In the data rows, zero lies at 4.5, halfway between 4 and 5.
Each row has a hidden score. How much does it go up from the first row of each pair to the second? 10 means little or no change, 20 a big rise and 0 a big fall. The score is a weighted sum of the row's numbers plus the product of two more (or one squared), each taken from its middle value.
[1 8 3 3 5 4 5 0 4 6 3 4 5 1 3 4 5 7 4 2 3]
[3 5 5 4 5 4 4 4 3 3 3 3 5 3 3 2 3 5 7 2 5] >> 7
[3 5 3 6 4 8 6 2 6 6 5 6 7 2 4 4 8 6 3 6 5]
[4 3 6 1 6 5 4 4 3 4 5 2 5 2 2 4 4 3 4 2 5] >> 2
[4 9 4 4 4 6 5 4 3 1 5 5 5 5 4 4 4 5 4 3 5]
[3 4 5 4 4 5 5 3 4 6 4 2 3 5 4 4 6 6 4 4 5] >> 8
[4 5 5 4 6 3 4 6 3 4 5 3 5 3 4 4 2 4 3 3 5]
[5 5 5 3 0 0 5 5 5 4 5 2 1 8 6 5 6 4 5 6 7] >> 15
[4 4 6 4 3 4 4 4 4 3 4 3 4 7 6 5 4 3 6 4 7]
[4 4 5 3 3 3 3 5 5 2 4 3 3 5 6 4 5 5 5 5 7] >> 9
[3 4 2 4 5 5 7 4 3 5 0 4 6 4 3 3 5 6 2 5 3]
[5 6 4 3 0 3 5 5 5 4 8 3 1 9 7 6 3 5 4 6 6] >> 10
[4 4 3 8 4 7 6 3 6 7 5 8 6 4 4 3 3 6 3 6 2]
[6 6 3 8 6 7 5 6 5 7 7 6 6 4 5 6 5 4 4 7 4] >> 8
[4 6 3 5 8 7 4 4 5 6 5 7 6 3 5 5 6 6 1 5 3]
[2 7 2 6 6 6 6 1 6 5 5 6 4 3 1 2 5 9 5 4 3] >> 7
[2 7 3 5 4 5 6 2 5 5 5 4 5 4 3 5 5 4 5 4 5]
[6 0 5 4 5 5 4 6 3 2 5 4 4 3 6 5 5 5 4 5 3] >> 10
[9 3 4 6 4 7 3 7 5 3 8 7 3 6 8 9 2 3 4 8 5]
[5 3 6 1 5 5 4 5 5 3 5 4 5 3 4 4 3 3 4 5 6] >> 9
[6 4 3 7 4 7 5 2 7 7 6 8 7 5 4 6 5 5 3 7 3]
[5 4 6 3 5 5 3 5 4 4 5 5 5 3 4 4 4 3 4 3 3] >> 8
[3 9 3 7 5 8 5 3 5 7 3 8 7 4 6 4 6 6 3 5 3]
[3 6 5 3 5 6 4 3 4 4 4 5 6 2 2 4 6 6 5 4 3] >> 5
[5 5 5 5 3 5 4 6 5 4 5 3 6 6 7 6 4 1 7 4 5]
[2 6 3 4 5 6 6 2 5 6 5 7 5 4 3 3 5 3 5 4 2] >> 10
[7 3 4 8 4 6 3 8 7 3 6 6 4 5 3 9 2 3 3 8 6]
[4 4 6 4 4 4 4 4 3 3 4 2 4 3 4 4 5 2 5 2 5] >> 4
[2 5 6 3 7 5 6 4 3 5 5 2 6 3 3 4 4 6 3 4 4]
[7 7 8 3 0 0 5 5 5 5 2 2 2 7 8 1 5 2 5 5 5] >> 9
[6 6 5 0 2 2 6 3 7 5 4 4 1 7 8 1 8 2 5 6 6]
[9 5 4 3 5 6 5 3 3 4 3 6 4 5 4 4 4 5 5 3 5] >> 9
[6 4 4 4 5 3 4 6 0 3 4 2 4 7 6 6 4 3 3 6 3]
[4 6 3 6 5 5 5 4 6 8 4 6 6 3 2 4 6 7 5 5 3] >> 11
[5 6 4 4 6 6 5 3 5 5 4 6 6 4 2 3 6 6 2 3 4]
[5 8 3 8 6 7 6 3 8 5 6 8 7 4 3 4 7 6 4 5 2] >> 7
[5 6 3 5 3 2 5 5 4 5 7 2 1 8 7 5 4 4 5 7 4]
[4 3 6 4 3 5 4 5 4 4 2 0 4 4 5 5 3 2 4 3 5] >> 10
[3 6 2 3 6 5 5 2 5 5 5 5 6 3 5 3 5 5 6 5 4]
[5 3 3 6 4 7 5 6 5 5 6 5 6 5 4 5 4 6 6 5 3] >> 6
[3 6 5 4 4 4 5 4 5 3 3 6 3 5 4 4 5 4 3 3 4]
[6 3 5 6 4 5 4 6 4 3 5 6 4 5 6 8 5 4 4 7 5] >> 10
[7 4 4 6 3 4 4 6 5 3 5 5 1 8 7 6 4 5 5 7 5]
[3 4 5 2 6 5 5 6 2 3 4 3 4 4 3 4 4 4 5 2 4] >> 11
[6 6 4 3 4 4 3 3 5 5 4 5 4 4 3 2 6 6 5 8 4]
[6 4 4 4 2 3 6 6 4 4 6 3 2 8 7 8 4 6 6 7 5] >> 1
[3 7 2 9 5 6 7 3 6 9 6 9 6 3 3 3 6 7 3 6 2]
[6 2 3 4 4 4 3 7 5 4 7 4 2 6 5 9 3 7 4 9 6] >> 9
[3 5 5 4 6 4 5 3 3 4 5 4 4 3 3 4 4 6 7 2 6]
[4 6 2 5 6 5 4 2 6 6 4 4 5 3 2 4 5 7 6 3 4] >> 11
[4 5 5 4 4 4 4 3 5 4 6 4 3 4 4 5 6 5 0 5 6]
[3 4 5 4 5 6 5 5 3 4 4 4 5 4 3 3 4 4 4 3 3] >> 9
[3 4 4 6 5 4 5 4 3 4 4 2 4 3 6 3 5 4 6 3 4]
[1 7 3 7 4 6 5 1 6 8 5 6 7 2 3 4 5 7 4 2 3] >> 14
[5 3 2 6 5 5 3 8 4 3 7 7 4 6 7 9 2 4 4 7 5]
[5 4 6 4 4 5 3 5 4 3 0 3 4 4 5 5 4 4 3 4 5] >> 6
[3 4 6 3 5 5 4 4 3 2 3 4 6 4 3 4 5 4 4 3 5]
[3 3 6 3 4 5 2 5 3 3 4 3 5 4 3 6 3 2 3 3 6] >> 14
[4 4 6 4 5 4 4 6 6 4 3 5 9 6 3 2 4 4 3 5 3]
[5 6 4 3 1 3 4 7 5 4 7 3 0 9 8 6 3 3 6 7 6] >> 9
[4 4 5 5 6 5 5 6 3 5 3 2 5 4 3 3 4 4 5 2 4]
[7 7 6 4 2 0 5 3 6 6 4 3 1 7 8 2 5 4 6 5 5] >> 10
[4 4 5 5 4 4 2 5 4 6 3 3 5 5 5 3 5 4 4 3 4]
[5 4 5 0 6 4 5 5 4 2 4 5 3 3 4 3 5 4 4 3 3] >> 9
[4 0 6 4 5 4 5 4 4 4 3 3 4 3 5 5 4 4 5 3 6]
[2 5 3 6 4 9 5 1 8 6 4 6 1 4 2 3 6 6 3 6 4] >> 12
[3 3 4 5 4 5 4 5 6 4 3 5 6 4 4 5 4 4 4 6 3]
[4 6 4 6 4 0 6 2 7 6 5 4 5 3 4 1 6 8 5 4 7] >> 10
[6 6 6 4 3 2 6 3 4 4 3 0 2 6 8 2 6 3 4 4 5]
[5 3 5 4 4 2 4 6 5 2 4 5 5 5 4 6 4 5 4 5 5] >> 16
[3 3 6 3 4 4 5 4 4 4 2 4 5 3 4 3 7 5 7 3 2]
[7 4 2 4 2 2 6 6 5 4 5 3 1 9 7 7 3 5 6 8 6] >> 11
[4 5 4 5 5 8 6 4 3 4 4 2 3 4 4 2 7 4 5 2 4]
[5 4 9 3 5 3 4 6 5 3 7 4 3 5 5 4 6 2 4 4 5] >> 1
[4 5 3 6 5 7 5 5 6 6 6 7 6 4 4 4 6 4 4 7 4]
[3 4 3 5 5 1 5 2 5 5 7 5 4 3 0 3 5 6 6 3 4] >> 16
[7 4 5 3 2 1 4 5 5 5 4 3 2 8 7 2 5 3 5 4 5]
[4 4 2 3 6 6 6 3 4 5 3 4 5 4 4 4 3 4 5 3 4] >> 9
[6 4 6 6 4 3 4 6 3 4 4 3 4 5 5 4 6 4 3 5 5]
[7 5 6 4 4 3 5 4 3 2 4 4 5 4 4 4 6 3 5 3 5] >> 10
[4 4 6 6 8 5 4 5 4 4 4 3 5 4 4 5 6 4 5 3 3]
[5 6 5 3 5 4 3 4 5 4 4 4 5 4 4 4 3 3 5 4 4] >> 11
[5 3 4 8 5 8 5 7 7 6 5 7 6 6 6 7 3 2 5 7 4]
[4 3 5 6 6 5 3 6 5 4 6 8 5 5 5 5 5 4 4 6 4] >> 12
[5 4 4 6 4 3 4 6 4 4 5 4 3 6 6 5 3 4 3 5 6]
[5 3 5 4 5 6 3 8 4 4 3 6 7 5 5 5 5 2 4 4 5] >> 12
[5 4 6 4 4 4 3 5 4 4 4 5 5 4 3 4 5 3 6 6 5]
[9 4 4 7 5 6 2 7 5 5 8 5 4 5 6 9 0 3 8 8 5] >> 6
[5 6 5 5 2 3 5 6 6 4 6 4 2 7 8 5 2 4 5 6 5]
[8 7 4 3 2 0 6 4 5 4 6 4 0 8 8 3 3 3 7 7 5] >> 13
[4 4 4 4 5 4 5 7 3 4 5 4 6 5 4 6 4 2 6 6 4]
[3 5 2 8 5 8 7 3 7 8 5 8 7 2 4 3 8 7 4 5 4] >> 12
[8 4 6 3 6 4 5 6 2 5 4 4 4 6 3 4 3 4 4 2 5]
[4 4 7 4 6 4 4 3 3 2 3 3 4 4 3 2 5 4 4 3 5] >> 11
[3 4 3 5 4 3 5 2 5 7 4 5 5 4 3 3 8 4 3 3 3]
[4 4 6 3 5 4 3 5 4 3 2 4 4 4 4 4 4 3 5 4 5] >> 4
[7 3 4 7 5 6 4 7 6 4 7 5 3 6 6 7 3 3 6 8 4]
[2 8 6 6 5 7 5 3 7 7 5 6 8 3 3 4 7 9 3 4 3] >> 14
[6 5 4 3 1 2 5 6 4 3 4 4 0 8 7 5 3 6 6 8 8]
[3 6 6 3 6 4 3 3 3 6 4 3 5 3 3 4 4 4 5 2 2] >> 9
[6 7 5 3 4 4 4 5 2 7 3 4 4 2 4 4 4 5 6 3 4]
[1 1 3 5 6 4 5 2 3 5 5 3 3 3 4 3 5 6 4 4 7] >> 13
[6 4 4 5 1 3 4 6 6 4 7 2 2 9 6 6 3 5 5 7 5]
[2 6 4 4 5 5 6 4 4 5 5 4 6 3 3 4 4 5 5 2 3] >> 11
[6 4 5 4 3 3 4 3 5 4 5 2 2 7 6 5 6 4 5 6 6]
[4 5 5 6 4 4 5 2 5 5 1 4 2 6 4 4 4 4 6 4 6] >> 10
[7 6 5 5 0 1 6 3 5 4 5 3 1 8 9 3 6 0 6 4 6]
[4 7 2 6 3 8 7 4 7 9 5 8 9 4 3 3 7 7 3 4 2] >> 14
[4 6 3 6 5 8 5 5 7 7 5 8 8 5 0 3 7 9 4 4 3]
[3 5 4 4 5 5 4 3 5 5 5 6 7 3 4 5 5 3 9 3 4] >> 11
[5 4 5 4 4 4 5 6 6 3 4 2 2 7 5 5 4 3 8 4 6]
[3 4 4 5 5 4 5 5 4 4 4 5 5 3 3 3 5 4 4 2 4] >> 10
[5 5 5 3 1 5 5 6 3 6 6 3 4 4 5 4 3 6 4 6 3]
[4 4 5 2 5 5 4 6 3 2 4 3 5 3 4 4 5 4 4 3 4] >> 7
[6 6 5 2 2 1 7 5 5 6 4 2 0 8 8 3 2 3 5 8 6]
[4 4 6 0 6 3 4 5 5 4 3 4 4 3 4 5 5 6 3 3 5] >> 13
[5 3 7 3 8 4 4 4 4 4 4 4 5 4 4 4 5 2 5 3 6]
[3 5 4 3 4 5 5 4 4 5 4 3 6 2 5 4 4 8 0 2 4] >> 9
[5 6 3 7 5 8 4 7 7 6 6 6 6 5 6 9 5 5 5 7 1]
[4 5 2 4 5 4 6 3 4 5 3 6 5 4 2 4 4 5 4 3 3] >> 14
[5 6 2 5 1 2 3 5 3 2 4 3 5 4 4 5 3 4 4 4 3]
[5 5 7 2 5 5 3 6 3 4 3 4 5 3 4 6 6 2 0 4 6] >> 6
[5 5 5 2 3 4 4 5 3 3 6 3 5 5 4 4 4 5 6 4 4]
[7 3 5 4 5 5 4 9 4 4 5 4 5 5 5 6 4 6 3 4 5] >> 7
[5 3 4 5 4 3 2 4 4 2 6 5 2 5 5 7 3 3 6 6 5]
[4 5 5 3 3 4 4 3 3 4 4 4 5 3 4 4 5 4 5 3 7] >> 11
[4 4 7 5 4 5 5 3 5 3 3 5 4 4 2 3 5 5 3 3 2]
[6 5 6 6 4 7 4 6 6 6 5 7 7 6 5 6 4 3 3 6 4] >> 13
[4 5 3 1 4 4 4 5 2 3 5 4 6 3 4 3 3 3 5 3 4]
[5 4 5 4 6 3 3 6 3 5 5 6 3 5 5 7 4 4 6 5 5] >> 11
[2 1 2 4 4 5 5 2 5 4 6 4 4 3 3 2 4 7 3 4 7]
[0 6 2 5 4 5 5 2 6 5 6 4 4 3 2 5 5 6 9 4 5] >> 11
[4 4 6 3 6 4 4 3 4 4 4 3 5 2 2 4 6 5 5 1 7]
[4 4 5 5 6 5 4 6 4 4 6 5 5 4 5 5 5 4 4 3 4] >> 8
[4 3 3 4 6 5 5 5 4 4 5 5 4 4 4 5 2 4 4 4 5]
[5 0 4 6 4 5 5 5 4 4 4 4 3 5 8 8 3 3 5 5 6] >> 10
[2 7 0 6 4 6 7 2 5 7 5 6 6 3 2 3 7 7 4 4 3]
[4 3 6 4 4 5 4 4 3 4 3 6 5 3 4 4 5 6 6 4 5] >> 11
[5 4 6 2 4 4 5 5 4 3 3 3 5 4 3 5 6 3 5 3 6]
[5 4 4 3 5 4 5 3 2 5 2 4 3 3 4 2 6 5 5 3 5] >> 14
[7 6 4 5 0 5 5 6 5 4 5 3 1 9 8 6 4 8 6 8 8]
[4 3 0 4 5 2 5 5 4 4 4 2 5 3 4 3 4 5 4 2 4] >> 10
[5 4 5 5 3 6 5 5 4 3 6 3 2 6 5 6 3 3 4 7 5]
[6 3 4 6 5 6 5 7 6 5 5 5 4 8 4 8 4 5 6 8 3] >> 13
[2 4 4 2 5 3 5 2 4 4 4 6 5 4 2 4 4 4 6 3 4]
[6 4 5 4 7 5 4 7 5 2 6 4 3 7 5 7 3 5 6 6 5] >> 2
[4 3 5 4 6 4 4 4 3 3 5 3 5 3 3 4 3 3 3 4 5]
[7 6 5 4 2 2 5 4 5 4 6 4 2 8 9 3 3 2 6 6 6] >> 13
[4 4 5 3 2 5 4 5 4 5 6 4 7 3 5 4 5 3 5 4 4]
[5 5 5 3 4 3 4 7 4 3 3 4 5 6 6 4 3 4 5 3 6] >> 9
[2 6 3 7 5 8 4 3 6 5 4 5 7 3 4 5 7 6 3 4 5]
[2 7 2 7 5 5 6 1 7 7 5 8 6 4 3 2 6 8 3 5 3] >> 11
[4 2 5 3 6 4 5 4 4 3 5 3 4 3 4 4 5 1 5 4 6]
[2 4 4 2 5 4 5 4 3 3 3 4 5 4 3 3 5 4 5 4 4] >> 12
[2 5 3 3 4 3 5 2 3 5 4 3 4 3 1 4 4 5 4 2 3]
[1 8 4 5 4 5 5 2 5 6 2 6 5 4 2 3 7 5 9 3 2] >> 6
[1 5 4 4 4 4 5 3 3 3 2 4 5 3 3 4 4 7 4 2 4]
[5 3 7 5 5 5 4 5 4 5 3 4 6 5 4 5 5 6 6 5 5] >> 9
[4 4 4 3 5 4 5 4 2 3 3 3 4 3 3 5 6 4 5 4 5]
[7 4 5 4 1 3 5 4 5 4 5 2 0 8 5 5 2 4 6 6 5] >> 6
[3 6 7 3 5 5 5 2 3 7 4 3 6 2 4 4 4 5 3 2 5]
[3 4 4 4 6 5 4 3 5 4 5 4 5 4 2 3 4 6 2 4 5] >> 10
[3 5 3 5 4 5 3 5 5 3 9 4 5 4 3 5 6 4 4 3 4]
[4 2 5 5 5 5 4 4 3 4 3 4 5 4 5 5 4 3 5 5 5] >> 8
[4 5 5 3 4 6 4 4 6 4 4 2 4 3 3 1 4 3 5 2 3]
[4 5 5 3 5 4 5 5 3 4 3 3 5 4 4 5 4 3 3 3 5] >> 15
[7 5 5 3 0 1 7 3 5 5 4 4 1 7 9 2 4 2 6 3 5]
[4 6 6 4 4 5 5 3 5 5 4 4 4 4 4 3 8 6 4 4 4] >> 13
[4 5 6 3 5 4 4 4 2 3 5 4 5 3 5 4 4 3 1 4 5]
[5 3 5 3 6 0 3 5 3 4 3 4 1 3 4 4 5 4 4 3 6] >> 12
[3 4 4 3 5 5 4 4 4 4 4 3 5 3 4 3 4 4 4 3 4]
[4 3 0 4 6 7 5 4 3 0 4 4 5 3 4 4 4 5 6 3 4] >> 13
[4 5 5 2 4 5 4 4 3 3 4 4 4 4 3 4 5 5 5 5 4]
[5 4 4 9 4 8 5 6 7 5 6 9 5 5 4 6 6 7 3 7 5] >> 8
[5 3 6 3 5 5 5 6 5 5 4 4 3 5 5 5 4 4 6 4 5]
[5 4 4 7 5 6 4 6 7 2 4 6 6 6 5 7 4 7 5 6 4] >> 10
[7 5 5 4 3 2 4 5 5 5 4 2 2 7 5 4 5 4 4 5 6]
[4 6 3 4 5 6 4 3 6 2 5 4 4 2 2 4 5 8 2 4 6] >> 9
[7 6 4 4 3 1 5 4 4 5 4 3 1 8 8 4 5 4 6 6 5]
[5 5 5 3 5 4 5 6 4 3 4 4 3 6 5 4 4 3 4 5 3] >> 7
[5 4 6 3 5 4 4 4 3 3 5 4 5 4 5 5 4 3 4 4 4]
[3 5 5 4 4 5 5 4 4 4 6 5 3 4 5 4 5 4 5 4 4] >> 11
[4 5 5 3 6 2 4 5 6 5 3 2 4 3 3 3 5 5 4 3 4]
[5 4 2 5 5 7 7 5 5 5 4 7 8 3 5 4 5 7 5 4 0] >> 8
[5 2 6 7 6 7 4 6 7 8 5 7 8 6 4 6 6 5 6 6 5]
[6 5 3 7 4 6 4 8 6 7 5 8 8 4 6 5 5 4 6 7 3] >> 8
[4 4 5 3 5 4 6 5 2 4 3 4 4 3 4 4 5 3 5 1 5]
[5 5 4 7 6 7 3 8 7 6 6 9 7 5 3 7 5 5 5 6 4] >> 13
[3 4 6 3 5 5 4 3 3 4 4 2 5 5 4 6 6 2 4 2 6]
[6 4 6 5 3 3 6 5 5 4 5 2 2 7 8 3 4 4 7 5 5] >> 4
[3 4 5 4 5 4 5 4 2 5 6 3 4 4 5 4 4 3 5 3 6]
[3 3 4 4 4 4 5 3 4 5 5 4 5 4 3 3 5 5 5 3 5] >> 11
[5 4 6 2 5 3 5 3 5 1 3 5 5 2 5 3 5 5 3 1 5]
[4 4 5 4 5 3 2 6 4 4 3 4 5 4 5 4 3 4 5 4 5] >> 13
[4 4 6 0 5 5 5 4 4 9 3 4 4 5 4 3 5 4 5 2 5]
[2 4 4 5 4 3 7 2 5 5 8 4 5 3 3 3 4 5 6 4 4] >> 7
[4 5 6 3 5 8 5 6 4 5 3 3 6 5 3 6 6 5 3 5 4]
[6 5 4 3 5 4 5 5 4 4 4 4 4 5 5 3 5 3 5 5 2] >> 10
[7 5 5 5 7 3 4 5 5 6 5 7 8 5 6 6 4 2 7 6 3]
[4 5 4 6 1 3 5 7 4 4 7 4 2 7 8 6 2 4 3 5 5] >> 6
[5 1 7 3 5 3 5 4 2 4 2 3 5 4 5 5 3 3 4 4 3]
[4 5 4 4 6 5 4 5 3 3 3 3 5 4 4 4 5 2 5 4 5] >> 11
[5 5 7 2 7 4 4 3 3 4 3 4 4 3 2 4 4 5 4 3 4]
[5 3 5 3 4 5 4 7 4 2 5 4 5 5 5 3 3 3 5 4 5] >> 11
[5 4 4 8 5 6 4 7 7 9 6 5 7 5 5 8 5 7 3 7 4]
[4 6 6 2 5 3 2 3 4 4 3 3 4 4 4 3 5 4 5 3 5] >> 6
[4 7 3 2 4 1 6 6 3 3 7 2 0 6 8 5 4 3 5 6 5]
[4 7 3 7 6 7 6 4 7 8 5 8 7 4 4 3 7 5 3 6 5] >> 14
[9 5 5 3 4 1 5 4 5 6 3 4 2 5 7 1 5 4 2 6 6]
[3 5 6 3 4 4 4 3 3 3 4 5 5 4 4 3 4 2 5 4 5] >> 8
[4 4 2 3 5 6 4 3 7 4 5 1 4 4 4 5 7 5 4 5 4]
[5 5 4 9 5 8 5 6 8 7 6 8 6 5 5 7 5 6 3 7 3] >> 8
[4 5 7 4 6 6 4 5 4 6 3 5 7 2 5 6 6 0 4 4 3]
[5 5 3 7 5 7 4 7 6 6 6 7 7 5 6 7 5 5 3 6 4] >> 10
[3 6 3 4 3 8 5 2 5 5 0 6 4 5 3 5 6 5 5 3 5]
[6 4 5 3 4 5 4 5 3 5 4 8 4 3 4 5 4 4 5 4 5] >> 11
[7 8 4 7 6 8 4 7 7 7 6 8 6 5 4 6 4 3 6 7 2]
[4 3 6 3 4 4 4 6 4 3 4 5 4 4 3 4 6 3 6 4 5] >> 13
[6 2 6 9 6 9 5 7 6 6 4 6 7 3 4 6 4 6 5 5 4]
[5 4 9 4 5 5 4 5 3 5 5 5 4 6 7 6 3 2 4 6 5] >> 15
[6 4 3 5 3 3 5 6 6 5 6 5 3 7 6 5 2 4 4 7 5]
[5 4 5 3 4 4 5 6 5 5 5 4 4 6 2 5 6 5 5 5 6] >> 13
[5 5 2 2 4 5 5 3 4 1 1 3 4 2 6 4 5 3 4 4 4]
[6 4 4 6 3 4 4 5 4 5 5 5 5 7 4 7 4 4 5 5 6] >> 17
[4 6 5 2 5 6 3 2 4 6 2 4 5 4 4 4 5 5 1 4 5]
[4 4 5 5 5 5 4 5 6 4 5 5 6 4 4 5 3 3 4 4 5] >> 8
[4 5 3 4 5 5 6 3 3 3 3 4 5 4 2 3 5 4 2 4 1]
[7 5 3 6 4 7 4 9 3 6 7 7 3 6 6 8 3 2 4 7 5] >> 11
[4 6 2 3 5 4 5 4 4 6 3 5 6 5 4 2 6 4 4 3 5]
[4 6 4 6 5 7 3 6 5 4 6 6 6 5 7 6 5 5 3 5 6] >> 9
[6 5 6 5 6 1 5 4 5 5 2 4 2 5 7 3 5 2 4 6 5]
[6 5 4 4 2 2 5 5 2 4 6 5 1 8 7 6 2 4 5 7 5] >> 13
[7 5 7 3 5 2 5 3 4 7 5 4 3 4 6 1 4 3 5 4 4]
[4 4 4 1 7 5 5 4 4 3 5 3 4 2 3 3 5 5 5 3 4] >> 8
[2 5 4 5 5 9 6 3 7 7 4 6 6 4 3 5 8 5 4 3 4]
[5 8 5 4 5 5 3 5 4 4 5 3 5 3 3 5 4 2 4 4 5] >> 9
[5 5 7 5 4 5 6 4 3 5 2 3 4 5 5 3 4 3 6 5 4]
[2 5 1 4 5 4 6 3 4 4 4 7 4 5 3 3 3 6 5 3 4] >> 12
[6 4 5 3 4 3 5 3 4 3 4 4 5 4 6 3 7 0 4 2 5]
[4 4 4 4 4 4 5 4 4 5 4 3 4 3 3 4 5 5 4 4 5] >> 9
[2 6 3 4 5 5 4 4 5 5 4 4 6 4 4 3 6 5 5 4 4]
[8 4 6 3 2 3 3 7 4 3 6 1 1 9 7 6 3 4 6 7 5] >> 6
[4 2 6 3 4 4 5 5 3 4 5 4 5 3 4 3 3 6 7 4 5]
[7 4 5 4 4 5 3 4 4 5 7 4 2 6 5 8 3 5 3 5 5] >> 7
[7 2 5 4 4 5 5 5 3 4 5 4 4 5 5 5 5 3 6 3 6]
[3 4 4 6 3 7 7 3 5 5 4 3 4 4 3 4 4 5 4 4 2] >> 5
[5 1 5 6 6 7 4 6 6 7 8 9 7 3 4 6 6 4 4 5 4]
[1 4 3 3 3 3 5 3 3 2 4 4 3 4 3 4 4 4 4 3 4] >> 10
[3 7 3 4 2 3 3 3 4 5 5 5 4 3 2 3 4 6 3 1 5]
[9 1 3 7 5 5 4 7 7 2 5 7 3 6 6 9 2 4 4 7 3] >> 4
[3 5 2 6 5 6 6 1 7 6 5 7 7 4 2 3 5 6 3 4 6]
[1 5 4 6 9 5 5 2 5 5 4 5 6 3 2 5 4 4 4 3 4] >> 14
[5 6 2 8 5 7 7 3 7 8 4 8 6 4 4 4 7 7 5 6 3]
[4 6 4 3 7 5 5 1 5 6 4 6 6 3 2 2 5 8 3 4 4] >> 14
[3 6 3 7 4 6 5 2 8 8 5 8 6 3 3 2 7 8 4 4 2]
[4 6 6 4 5 5 5 4 4 4 3 7 5 4 4 4 5 6 4 4 4] >> 10
[4 6 5 2 7 4 3 4 4 3 5 2 5 3 7 4 5 6 3 3 4]
[4 7 3 6 5 7 6 2 7 7 5 4 6 1 2 4 7 6 6 4 6] >> 8
[6 5 7 6 3 4 4 3 5 4 5 2 4 7 6 3 5 4 5 4 7]
[5 2 5 3 4 2 4 5 4 5 4 3 3 7 6 3 5 5 5 5 7] >> 12
[2 6 1 6 7 5 5 1 6 6 6 6 6 3 1 1 6 9 4 4 0]
[5 4 5 3 5 3 6 4 4 1 3 4 5 3 4 4 5 2 6 4 6] >> 8
[3 7 2 7 5 6 6 2 7 8 5 9 6 4 3 2 3 9 4 4 2]
[6 2 5 2 6 4 5 3 5 4 3 3 5 4 4 4 5 6 4 5 4] >> 9
[4 5 5 4 7 3 5 5 4 6 2 4 5 5 4 4 5 4 4 4 3]
[6 4 5 4 5 6 4 5 5 5 4 5 4 5 9 5 3 4 6 5 4] >> 10
[7 4 5 7 5 7 3 9 6 6 6 6 4 6 5 8 4 4 8 7 5]
[5 3 4 8 4 8 4 6 8 7 7 6 6 5 5 8 5 5 5 7 1] >> 10
[5 7 4 5 5 4 5 1 7 5 4 4 5 4 4 2 5 4 5 1 4]
[5 4 6 3 6 3 4 4 4 4 3 4 5 4 4 4 5 3 5 2 5] >> 13
[5 3 6 4 3 4 5 6 6 4 4 3 5 4 5 4 4 3 5 5 6]
[2 4 3 5 4 5 5 4 5 6 4 6 9 3 3 4 6 6 5 4 4] >> 16
[1 5 1 4 5 5 6 1 6 6 5 6 7 3 3 3 5 8 4 4 2]
[4 4 5 4 5 4 3 6 4 4 4 4 5 5 4 5 5 4 7 5 4] >> 9
[3 4 5 6 5 6 4 5 4 3 3 5 5 3 6 5 4 4 4 5 6]
[6 5 5 3 0 2 4 5 5 2 5 2 0 8 7 6 3 3 7 5 6] >> 10
[4 5 4 5 6 3 5 2 6 7 4 6 4 4 4 4 6 8 5 3 6]
[5 5 5 6 6 7 3 5 6 6 4 6 7 4 4 6 6 4 3 5 6] >> 9
